Rotation paths and how fast each direction turns (degrees per step)
Each turn is a multiple of 5 degrees from 10 to 175, or 0.
Each row of a path follows its step; steps can be skipped.
Rotation 1:
step 1: [  1  10  18 -11   3  24 -13  20   7 -14  40 -10  14  20  17 -31 -10 -18
  27  42 -81  45  -3 -15  36 -51  17 -20 -15   5  79 -42  12  42  44  36
 -74  -5 -13 -29 -17   6  13   6]
step 3: [-12 -25  34  11 -22 -22  16  22  -6 -25 -18  36 -13 -10  26 -31   7  33
 -10  37   3  21  49 -65  24 -42 -15  20  11 -36  16  -8  -6 -26  24  49
 -63  39 -12 -78  41 -10  34 -32]
step 4: [ 50 -33  24 -16 -10 -19  -1 -33  -8  -2 -24  -2 -19  37   9 -23   1  33
 -37  37 -11  30  38 -18  27 -37  36  50   0  -6  57  55  32   4 -10  47
 -41 -13  27 -68 -23   4 -10  53]
step 6: [ 27  15  34   3 -15  14  -5 -19  -8   7   9  22 -40  41  26  17   3  12
  18  34 -15  42  23 -32 -30 -33  13  -9  -1 -42 -29 -10  12 112  36  24
  -7 -11 -31 -87  19   1 -19  17]
step 12: [ 70 -30   5 -25   3   8  -4 -23  -2  66 -39 -23  -4 -45  77 -35 -13  26
 -15  11 -48  20  46  50 -33  27 -21 -14 -22 -14   2 -35  28 -30  16 -14
 -16  27  45   2 -15  24 -19  -3]
step 14: [-15  42  11  -8  61   8   0 -30   9  61  -4  27 -48 -17  23 -30 -14  34
  15 -13  22  -6  17  49 -23  57 -18 -65 -33  -2  49   1  10  32   6 -16
 -69  -2  16 -51  27  -1  13  -4]
step 15: [ -9  20 -23  -1  -7  51  32 -12  28  35  10  -7 -53  27  62 -18   9  -1
 -26  -9  15 -47  42 -14 -12  56 -12  32  -1  29  32 -35  14 -10  24 -13
 -64  54  31 -41  -5  26  14 -56]
step 23: [ 33 -54  15 -61  26   6 -45  60 -41 -15   7 -14 -37  39  -4 -26 -26  -6
 -20  27  27  28  33 -53  -6  37  -3  22  32  -2  -9 -47 -53  11  18 -15
 -32  16  -9 -49   5  15  32  28]
step 26: [ 13  14  15 -37  29  41 -52 -14  -2 -11  35 -28 -15  14   3 -44  -8 -11
 -24  15  12   6  27  59 -45 -14  80  -4 -42   3 -19 -32 -40  29 -41  16
 -28   9 -55 -62   7   3  -6  29]
step 29: [ 21 -57 -35 -43 -30  48 -55 -26   1   4 -42 -12  66 -16  32   1  -3   3
 -12   6  10 -30  -9  35 -23  -8  73  20 -21  37  47 -13  43  50 -17   8
 -18  42   6   7  21 -17  -3  22]
[-14  13   0  -4 -18   5  -5 -11 -13  21   1  -4   5 -11  11  -5  -5  -3
   4  -4   6  -8  -2 -11 -19  15   6 -15   3   6   3  -5  14 -15   1   7
   1  -4  -8   7  -3   1  -2  12] -> 20
[ -2  11   6  -2   3 -12 -10  23  -1  -6  -1  -5  -3   9  -7  18  15   2
   0   3  -3   2   5  -9  -4  -3  18 -17 -19  -3   0  -6  10  -1   2  -6
  -6   3  -5 -11 -11 -17   6  11] -> 145
[  2   9 -11   0  -2 -13  -8   3  -7  -2 -21  12  -5  -7   4 -25  -9  -3
   2  -7  15   1  -9  -1   8  -7   3   2   9  16  -3  11   4   3   3 -12
  -6   9   6  -8  -7 -23   3   0] -> 70
[  5  -5  -3  -3   8  11   3   4  13   1   6   4 -14  -9  -3   7  -4   2
  10 -19   9  15  -3   2 -17  16   1  11  -9  13  -6   1  -6  -7  -1 -16
   1  10  -1   1  -8  10  22  10] -> 10
[  1  -6  -3   0  16  -2 -15  -4   2   0  -9   2 -12  13  -3   4  -6 -10
   9   1   4  -6   4  -6  10  18 -11   0   0  -4   9   5  -3  -6   2   6
  20 -17  11  -5   6  -7  -5  27] -> 155
[  2  -8  15   7   7  -7  -9 -15   8  -6   5   2  -5   6  -7 -14   1  -4
 -12  17  -9   3  -1 -11 -23   0  13  -3  12   0 -14   4   6   5  -5  -9
   5  12   6  12  16  -4   3   9] -> 20
[ -1  13   5   6  -4   3  -8   4   4  13   2  -2   9   6   1   9   4  -8
   0  29  23  11 -17  -1   1   6  -9   4   5  -3  12   4 -10  10   1 -15
 -15  -1   7   6  -6  10  -1   4] -> 80
[ -6  -4   9 -17  10  -5   4   1  -5  22  13   0  -9  17  -5   1   0  -5
   6  -7  -4 -13 -12 -13   4   2 -16   2   3  10  -9  -4   4  16  12  -9
  -4   3 -17  -5   7  -5  -1 -11] -> 85
